Each named move below is a turn or a mirror, shown by a few rows before and after it. Which moves, in which order, take the first row of each later pair to the second? The first pair is answered.
D:
[  4   9   1  -7   8 -23  11  -5  -1] -> [ -4  10  -4  -3   8 -21  14  -7   1]
[ 14  23 -20 -22  -5 -13 -21  -8 -14] -> [  5  23 -27 -14 -14 -11 -15 -15 -14]
[-8 17 -9  2  9 -4 20 -3  8] -> [ 6 18 -4  3 18 -9  9 10  2]
N:
[ 12   6  27  10   3 -25   2 -11  -8] -> [ 7 -4 20 13 19 -7 21  3 15]
[ 8 -4 17  8 23 -6 13 -1 12] -> [ 6 10 -9 -3 24 -4 17 13 13]
[ 16   5 -17   2   9  -2 -17  22 -19] -> [ 16  -7   7   9  -1  -6 -28  10 -24]
P:
[ 27 -23  -5   4  -4 -21 -21  -9 -22] -> [ 30 -29   3   4  11 -20  -7 -15  -7]
[  5  12 -17  -5  -1  -1  -5   4  -8] -> [  0   4   4  10  -4 -10   5 -18   2]
[ -3  23  -1   4  12 -20   4  12 -14] -> [ -9  22  11  18   4 -18   7   1 -13]
[  1 -20   7  12  -3  16   2 -10   3] -> [ 10 -11   2   2   6  16   3   7   4]
Now pairs of rows:
Between the rows of a pair lie 2 to 4 moves.
[ 26 -11 -22 -13  13  36  -2  19  10] -> [ 39  -7  -8 -31  24   6   5  -1   5] -> N P P
[-24  -5   6  20  12  14   1  45   6] -> [  0  30  -7  -2  10 -33 -14  28 -31] -> N P P N
[-31 -11 -12  10 -21  23  23 -34  14] -> [-11   8 -10  -8 -12 -12  24 -57   0] -> P N P
[ 11 -10   3  11  25  13   1  27   8] -> [ 24  20 -11  -2  27 -12   1   9  -3] -> N P P N
[-14  20 -39  -3   0   6  30   7   9] -> [-18 -14   6  15   5  12  36 -10  30] -> N N N
[ -6 -26  31  10  16 -14  20 -20  18] -> [  5  20 -21 -14  19 -34  25 -10  10] -> N N P P
[ -8  40  -3  23  -8 -43   0 -11 -21] -> [-29  38 -19  35 -13 -16  19  -7  -1] -> N N N P
[ 16  17  -1   0  14 -18   0  21  -6] -> [-16   8  -2  25  -3  16  -3  19   3] -> P N N P
